Each path below is one point turned by a fixed rotation once a step. After each direction that follows a path, write how fast that rotation turns it, in degrees each step (0 if it stays still).
Each turn is a multiple of 5 degrees from 10 to 175, or 0.
Each row of a path follows its step; steps can be skipped.

step 0: [-3.45 -1.40 -3.20 -2.06  4.34 -1.46  4.03  0.49  1.85 -3.69  0.48  2.58
  3.55  2.11  0.89 -0.14  0.65 -1.12  1.48 -2.79 -1.09  0.62 -2.69  1.10
  3.23  1.00  1.82  1.33 -0.61 -3.33 -3.26  1.32  1.93 -1.68  2.68 -2.04
  1.30  0.10  0.85  1.51  0.81  1.00 -1.89 -3.23  0.30  0.24 -1.86  2.38
 -1.16 -2.03  2.91  0.85  2.33 -2.05  3.07 -1.52  0.36 -0.99  0.88  0.86
  1.11  1.56 -3.39 -3.30  1.82 -2.25  0.87  0.50 -1.30  0.61 -0.42 -0.95
 -0.02 -1.59  0.16 -1.16  0.43  2.35 -2.34  0.14 -3.40  0.98]
step 10: [-1.66 -0.34 -0.27 -0.06  0.72  2.28  4.83  0.62 -0.57 -0.72 -1.75 -6.24
 -2.73  0.78  3.27 -1.41  3.61 -3.77 -2.28 -0.20 -0.28  1.63 -1.30 -1.69
 -1.25 -0.52  0.39 -1.71 -0.94 -1.51 -4.33 -2.07 -3.06 -1.54  0.38 -2.11
  1.22  2.81 -1.14  1.64  1.63  2.23 -3.34 -0.72  2.89  0.92 -0.72  4.44
  0.05 -2.35 -0.03 -2.43  0.50 -2.92 -0.17  0.94 -0.32 -1.72  2.08  1.09
 -1.08 -2.20  0.13  1.16  0.43  0.22 -0.10  0.11 -2.00  1.31 -3.26 -0.41
 -1.50 -3.31 -0.67 -0.22 -0.03 -1.34 -0.99  0.74  2.29 -0.06]
step 13: [-1.71 -0.31  1.40 -0.90  0.03 -0.68  1.39 -2.00  3.78 -3.42  0.70  0.52
  2.75  0.25 -2.29 -0.85 -4.38 -4.71 -0.01 -1.46  0.41 -0.63 -0.52 -5.18
 -1.39  3.06  3.28 -2.42 -0.31 -2.20 -1.05 -1.14  1.23 -0.89 -1.56  1.16
  2.79  1.97  2.02  0.09  3.24 -0.67  1.34 -2.44 -0.17  3.15 -0.17  0.06
  1.30  0.08  0.82 -1.31  2.24  1.27 -1.00  1.10 -0.59 -2.87 -0.88  3.39
 -3.79 -2.55 -2.73  0.58 -1.65 -2.38 -0.11 -2.10 -2.86  0.38 -0.10  0.14
 -2.14  0.11  0.36 -1.74  1.20  0.68 -3.17  1.41  0.12 -2.83]
step 15: [-0.70 -3.97  0.97 -1.00  3.66  3.36  3.74 -0.11 -1.60 -1.99  3.25 -2.09
 -1.36  2.27  5.31 -1.22  2.99 -0.46 -0.99 -1.19  3.33  2.68  0.12  1.69
 -0.97  1.72  1.14  0.48  0.30 -0.47  0.27 -0.65 -1.60 -2.43 -0.70  0.85
  0.73 -0.60  0.46 -2.39  1.29  0.89  0.86  2.21  4.13  0.68  1.85  4.02
  2.12 -0.17  0.33 -0.49  2.16 -3.41 -2.60  3.26  0.68  0.83  1.27  0.43
 -1.98 -1.64 -1.39 -0.36 -1.79  0.85 -1.19 -3.07 -1.60 -1.38 -3.94 -1.10
 -0.14 -1.47  0.81 -0.50 -1.67  0.75  0.26  0.66 -3.79 -1.06]
step 18: [-5.34 -0.56  0.67 -1.30  0.49  3.18  4.02 -1.63 -0.86 -2.92  0.09 -0.48
  3.44 -0.72 -0.08 -1.01 -1.06 -1.79 -3.73 -2.00 -2.83  0.00 -3.13 -0.90
 -0.04  1.44  3.14 -2.64 -1.70 -3.86 -0.20 -4.85  1.72 -1.37  1.12 -1.06
 -0.53  2.86  2.86  3.86  1.10 -1.00  2.10 -2.45  2.54  2.52 -2.26  2.64
 -1.79 -1.19  1.57 -0.51  2.45 -0.98 -0.83  1.06  0.67 -0.42 -0.22  0.34
  0.87  0.06  0.35  0.77 -0.49 -2.87 -0.38  0.94 -2.90  1.88 -1.19  1.24
  2.21  0.49  2.07 -2.14  0.47 -1.14 -1.25 -0.90  0.37  0.88]
step 20: [-2.52 -3.20  1.52 -1.08 -0.09  0.04  1.00 -0.04  0.76 -2.74  5.04 -1.32
  0.29  3.41  2.51 -1.71 -0.54 -0.16  0.86  1.27  2.65 -0.40 -0.84  2.27
  3.52  1.29 -1.76  0.29  0.58 -0.14 -3.47  1.83  0.17 -2.34 -1.16 -1.74
  3.33 -0.51  0.08  0.69  0.93  0.54 -1.25 -1.36  0.34 -1.67  2.17  1.82
  1.75 -0.92  2.45 -0.39  3.87 -0.89  2.84 -1.67  3.13 -0.05 -0.25  1.79
 -0.67 -3.05 -4.14 -2.68 -2.34 -1.34  0.63 -5.18 -3.35  0.61 -0.31  0.99
 -0.67 -1.49  0.20 -1.77 -0.37 -1.77 -1.45  0.78 -4.02  0.70]
step 25: [-3.85 -0.37  0.67  2.35 -3.93  0.08  0.92  1.16  3.98 -4.65  2.23 -0.93
  2.13  0.15 -0.19  1.98 -0.75 -2.39 -0.82 -0.17  0.86  3.04  0.92 -1.39
 -0.15  0.44  1.41 -2.11  0.50 -2.51 -2.56  1.79  3.20 -0.11 -1.54 -2.26
  3.77 -0.51  2.73 -1.51  2.56 -1.53 -0.56 -4.24 -2.72  3.30  2.68  1.94
  2.03  0.81 -0.92  0.24  3.64 -0.22  0.45  2.96  1.65 -1.21  0.79  0.11
 -0.76  0.66 -0.89 -2.55 -0.46 -0.76 -0.88 -3.49 -1.98  1.24 -1.28 -1.36
 -1.12 -1.08 -0.04 -1.77  0.82  0.62 -1.71  3.05 -2.23  0.84]
step 31: [-1.96 -0.51  0.86 -1.03  2.03  0.30  1.31  0.51 -0.04 -4.09  1.05 -2.86
  3.47  0.66  1.98 -0.58 -0.99 -3.31  4.42  2.00  0.28 -1.11 -4.91 -1.81
  1.22  1.35  0.93 -0.96 -0.11 -0.34 -0.84 -0.54  1.70 -4.78 -0.43 -3.38
  0.04  0.63 -0.79 -2.98  1.39  0.14 -0.85  0.95  0.35  0.29  0.31  0.83
  1.14  0.67  4.85 -1.79  2.63 -1.70 -1.08 -2.44  6.72 -0.70 -1.51  2.20
 -2.87 -1.69 -2.06  1.41 -0.90 -2.30  0.47 -2.74 -0.66 -0.57 -0.99 -0.06
  0.09 -0.70 -0.24  0.26  0.51  3.30 -2.12  0.29 -0.98 -0.39]
[-0.20  0.23  0.89 -0.17 -0.69 -0.20  0.97 -0.05 -0.44 -0.89 -0.78 -0.51
  0.97 -0.26 -0.44  0.37 -0.04  0.33 -0.03  0.31  0.96  0.27 -0.04  0.05
 -0.33 -0.50 -0.12 -0.23  0.08 -0.46  0.66 -0.12  0.01 -0.11 -0.92 -0.35
 -0.95 -0.25 -0.83  0.03 -0.59  0.67 -0.09  0.46  0.09 -0.16 -0.30  0.55
  0.02 -0.14  0.00  0.16 -0.21  0.14 -0.22 -0.04 -0.58 -0.08  0.29 -0.04
  0.88 -0.08 -0.69  0.17 -0.18 -0.37 -0.43  0.24 -0.21 -0.31  0.37 -0.46
 -0.36  0.15 -0.22 -0.31 -0.16 -0.36  0.12  0.32  0.03 -0.39]	90
[-0.48  0.44 -0.06  0.04  0.44 -0.22 -0.53  0.02  0.27 -0.46 -0.65 -0.61
 -0.03 -0.03  0.40  0.03 -0.24  0.33 -0.81  0.01  0.42 -0.74 -0.74  0.76
  0.43  0.20 -1.04 -0.02 -0.42 -0.32 -0.29 -0.33 -0.41  0.41  0.05 -0.98
 -0.52  0.09  0.08  0.46 -0.38 -0.87  0.16  0.12  0.23 -0.59  0.16  0.07
 -0.62 -0.02 -0.15  0.62  0.20 -0.54 -0.41  0.12  0.34 -0.04 -0.09 -0.31
 -0.01 -0.56  0.47 -0.32 -0.26 -0.33  0.77  0.21 -0.28  0.89  0.29  0.08
 -0.21  0.32 -0.19  0.49 -0.28 -0.39 -0.57 -0.78 -0.07  0.35]	35
[-0.11 -0.18 -0.13  0.45 -0.86 -0.02 -0.10 -0.57  0.76  0.24 -0.85 -0.30
  0.22  0.06 -0.74 -0.39  0.12  0.30 -0.65  0.94  0.00  0.05  0.50 -0.27
 -0.43 -0.65  0.71 -0.34  0.53 -0.30 -0.45 -0.22 -0.17 -0.37  0.39  0.44
  0.58  0.57 -0.29 -0.03 -0.06  0.20  0.28 -0.41  0.23  0.34  0.44 -0.14
  0.19 -0.01 -0.63 -0.07  0.78  0.10  0.57  0.12 -0.11 -0.54  0.35 -0.97
 -0.16  0.08  0.14  0.25 -0.03  0.07  1.15  0.60 -0.15  0.12  0.29  0.38
 -0.49  0.47  0.45 -0.17 -0.42  0.12 -0.78 -0.03 -0.18 -0.18]	90
[ 0.26 -0.16 -0.30  0.17  0.14 -0.44  0.13 -0.22  0.41  0.04 -0.21  0.63
 -0.45 -0.10 -0.48  0.56  0.29 -0.07 -0.64 -0.29  0.63  0.54  0.43  0.05
 -0.07 -0.27  0.17  0.52 -0.40  0.15 -0.74 -0.12 -1.06 -0.07  0.41 -0.57
  0.61 -0.69 -0.63  0.73  0.58 -0.35  0.16  0.49  0.82 -0.17  0.76  0.79
  0.06 -0.15 -0.21  0.00 -0.38 -0.19  0.32 -0.17  0.16 -0.04 -0.27  0.04
  1.06  0.45 -0.11 -0.83  0.49 -0.02 -0.60 -0.80 -0.21  0.38 -0.20  0.03
 -0.31 -0.52 -0.08 -0.38 -0.20  0.58 -0.11  0.33 -0.05 -0.19]	145
[ 0.02 -0.43 -0.95  0.19 -0.37  0.11  0.05  0.24 -0.20  0.15  0.44 -0.58
 -0.04 -0.57 -0.20 -0.61 -0.50 -0.48 -0.56  0.25 -0.59  0.07 -0.40  0.16
  0.22  0.44 -0.24 -0.04 -0.16  0.20  0.16 -0.07  0.28  0.20  0.08 -0.17
 -0.67 -0.50  0.10  0.72  0.47  0.22  0.18 -0.21 -0.33  0.11  1.03  0.30
  0.00  0.78 -0.55 -0.44  0.54 -0.11  0.03 -0.57  0.00  0.62 -0.65 -0.71
 -0.25  0.16 -0.62  0.65 -0.29 -0.15 -1.09  0.17  0.07  0.04  0.30 -0.13
 -0.56  0.41 -0.25 -0.33 -0.99 -0.33  0.42  0.28 -0.80 -0.05]	10
[-1.23 -0.58  0.36  0.23 -0.52 -0.19 -0.07  0.08  0.07 -0.67  0.36  0.40
  0.42 -0.55  0.19  0.48 -0.03  0.11 -0.48 -0.51 -0.71  0.18  0.17  0.36
  1.05  0.11  0.09  0.36 -0.67  0.35  0.48 -0.15 -0.06 -0.34 -0.25 -0.09
  0.79  0.27 -0.17 -0.10 -0.81 -0.60 -0.21 -0.41 -0.75 -0.34 -0.28  0.32
 -0.24  0.81 -0.23  0.11 -0.07 -0.47  0.52 -0.40 -0.22  0.00  0.12 -0.43
  0.32  0.34  0.09  0.33  0.61  0.43  0.22  0.22  0.29  0.09  0.24  0.41
  0.52 -0.07  0.17 -0.75  0.50 -0.33 -0.36  0.92  0.19  0.23]	160
